W =
[[116 134 135 138 140 140 143 143 144 145 146 149 148]
 [141 100 103 105 103 107 115 115 126 127 126 128 136]
 [131 118 121 123 123 129 126 128 130 129 131 131 133]
 [137 137 133 129 126 127 127 128 123 126 128 131 128]
 [142 108 110 114 111 117 120 119 124 124 129 123 126]
 [113 140 142 138 144 141 138 141 143 141 141 141 138]
 [113 126 126 129 130 135 135 140 142 147 150 152 156]
 [121 147 145 145 141 140 136 135 134 132 125 128 131]
 [140 130 127 125 123 119 117 114 112 110 107 103 101]
 [128 135 139 139 137 138 135 139 132 131 133 136 127]
 [136 117 120 122 126 124 128 127 128 131 130 130 124]
 [144 119 119 119 115 116 116 114 112 112 111 111 113]]
Counting starts at 0.
Report the top-left entry.
116
Report the entry in row 1 and column 0.
141
Report the entry at row 1, column 1.
100
Report the bottom entry of the column that holds the largest entry.
113
Report the entry at row 1, column 2.
103
The entry at row 0, column 2: 135
The top-right entry -> 148
Report the maximum.
156
The bottom-left entry is 144
Report the entry at row 0, column 1.
134
Report the entry directly below the smallest entry.
118
The entry at row 2, column 0: 131
The entry directly below the largest entry is 131
Report the entry just left of the largest entry.
152
The entry directly above the largest entry is 138
Report the bottom entry of the column that holds the smallest entry.
119

Questions about the table below.
1) Read off the largest entry in the last column.
2) Read off the bottom-right entry.
3) Read off the entry directly above the centre entry.
4) Read off the largest entry in the first column.
5) Read off the entry just right of 117.
6) Read off the top entry of the column that holds the largest entry.
7) Read off the entry directly below 148.
8) Read off the top-right entry.
149	120	133	128	119	118	123	139	118
113	137	127	117	145	132	154	124	145
104	109	148	151	143	123	127	115	134
103	131	120	139	139	141	104	107	129
133	151	112	121	104	143	103	123	116
127	105	145	147	150	107	133	135	128
137	142	123	107	116	138	152	133	136
1) 145
2) 136
3) 143
4) 149
5) 145
6) 123
7) 120
8) 118

x =
[[124 123 131 123 120 125 132 129 128]
 [126 124 127 133 124 133 131 129 134]
 [135 140 129 133 132 116 129 118 140]
 [136 141 132 130 128 129 132 131 124]
 [129 124 130 122 129 128 126 131 132]
 [121 112 126 154 130 135 129 130 111]
 [133 110 119 145 131 121 129 129 128]
 [131 128 115 139 128 136 133 116 133]
 [123 122 127 136 121 148 123 125 126]
 [128 124 123 114 124 125 130 128 125]
 [138 131 136 123 116 133 123 128 133]]
Indices start at 0.
Which number is the entry in row 1 and column 1?
Answer: 124
The entry in the top-left corner is 124
Which number is the top-right entry?
Answer: 128
Which number is the entry at row 0, column 2?
Answer: 131
Which number is the entry just right of the largest entry?
Answer: 130
The bottom-left entry is 138
The entry at row 1, column 0 -> 126
Which number is the entry just left of the centre entry?
Answer: 154
Which number is the top entry of the column that holds the largest entry?
Answer: 123
Which number is the entry just right of 118?
Answer: 140
The entry directly below the largest entry: 145
Which number is the entry in row 0 and column 1?
Answer: 123
The entry in the bottom-right corner is 133
The entry directly above 112 -> 124
The entry just left of the smallest entry is 133
The entry directly above the centre entry -> 129
The entry at row 2, column 0 is 135
The bottom entry of the column that holds the largest entry: 123
Which number is the entry directly above the largest entry?
Answer: 122
Which number is the bottom entry of the column that holds the smallest entry?
Answer: 131
Which number is the smallest entry?
Answer: 110
The entry directly below the smallest entry -> 128
Which number is the entry just left of the largest entry?
Answer: 126

grid =
[[129 117 145 136 135 147 125 133 133]
 [119 130 151 125 128 131 119 131 135]
 [124 123 116 130 133 123 111 119 124]
 [118 135 116 124 129 124 129 128 124]
 [123 132 140 130 132 140 129 124 131]
 [123 137 118 127 130 133 134 134 125]
 [126 127 145 132 131 140 140 119 133]
 [124 126 141 137 131 126 125 135 132]
 [132 127 110 124 122 140 130 135 123]]
The smallest entry in the last column: 123
The entry just left of the centre entry is 130
What is the entry in the top-left corner? 129
What is the largest entry in the first column? 132
The top entry of the column that holds the smallest entry: 145
The entry just right of the centre entry is 140
The third-last entry, reading row by row: 130
What is the second entry from the end, reading row by row? 135
What is the entry just right of the smallest entry? 124
The entry directly below the largest entry -> 116
The entry just right of 136: 135
The entry directly below the centre entry is 130
The 4th entry, reading row by row is 136
The smallest entry in the first row: 117
What is the smallest entry? 110
What is the fourth entry from the end, reading row by row? 140
What is the first entry of the largest entry's row? 119
The entry just left of the largest entry -> 130
What is the entry at the centre? 132
The third entry on the diagonal from the top-right corner -> 111
The entry directly above the centre entry -> 129
The top-right entry -> 133
What is the entry directly above the smallest entry? 141
What is the smallest entry in the first column? 118

X =
[[122 141 138 111]
 [134 116 119 144]
 [135 112 116 148]
 [155 102 100 144]
 [109 148 150 115]
 [127 127 130 134]
 [122 123 131 144]
 [133 126 122 122]
 [121 126 135 143]
 [140 115 118 143]
 [136 122 118 125]]
Rows and columns are numbered from 0.
Read off the bottom entry of the column that holds the smallest entry.
Answer: 118
The entry in row 2 and column 2: 116
The entry in the top-left corner is 122
Read off the entry directly below the smallest entry.
Answer: 150
The entry in row 1 and column 0: 134
The entry in the bottom-right corner: 125
The entry in row 2 and column 1 -> 112
The entry in the top-right corner is 111
The entry at row 0, column 2: 138
Read off the entry at row 2, column 0.
Answer: 135
The entry in the bottom-left corner: 136
Read off the entry just left of 131.
Answer: 123
Read off the entry directly below the largest entry.
Answer: 109
The entry just left of the smallest entry: 102
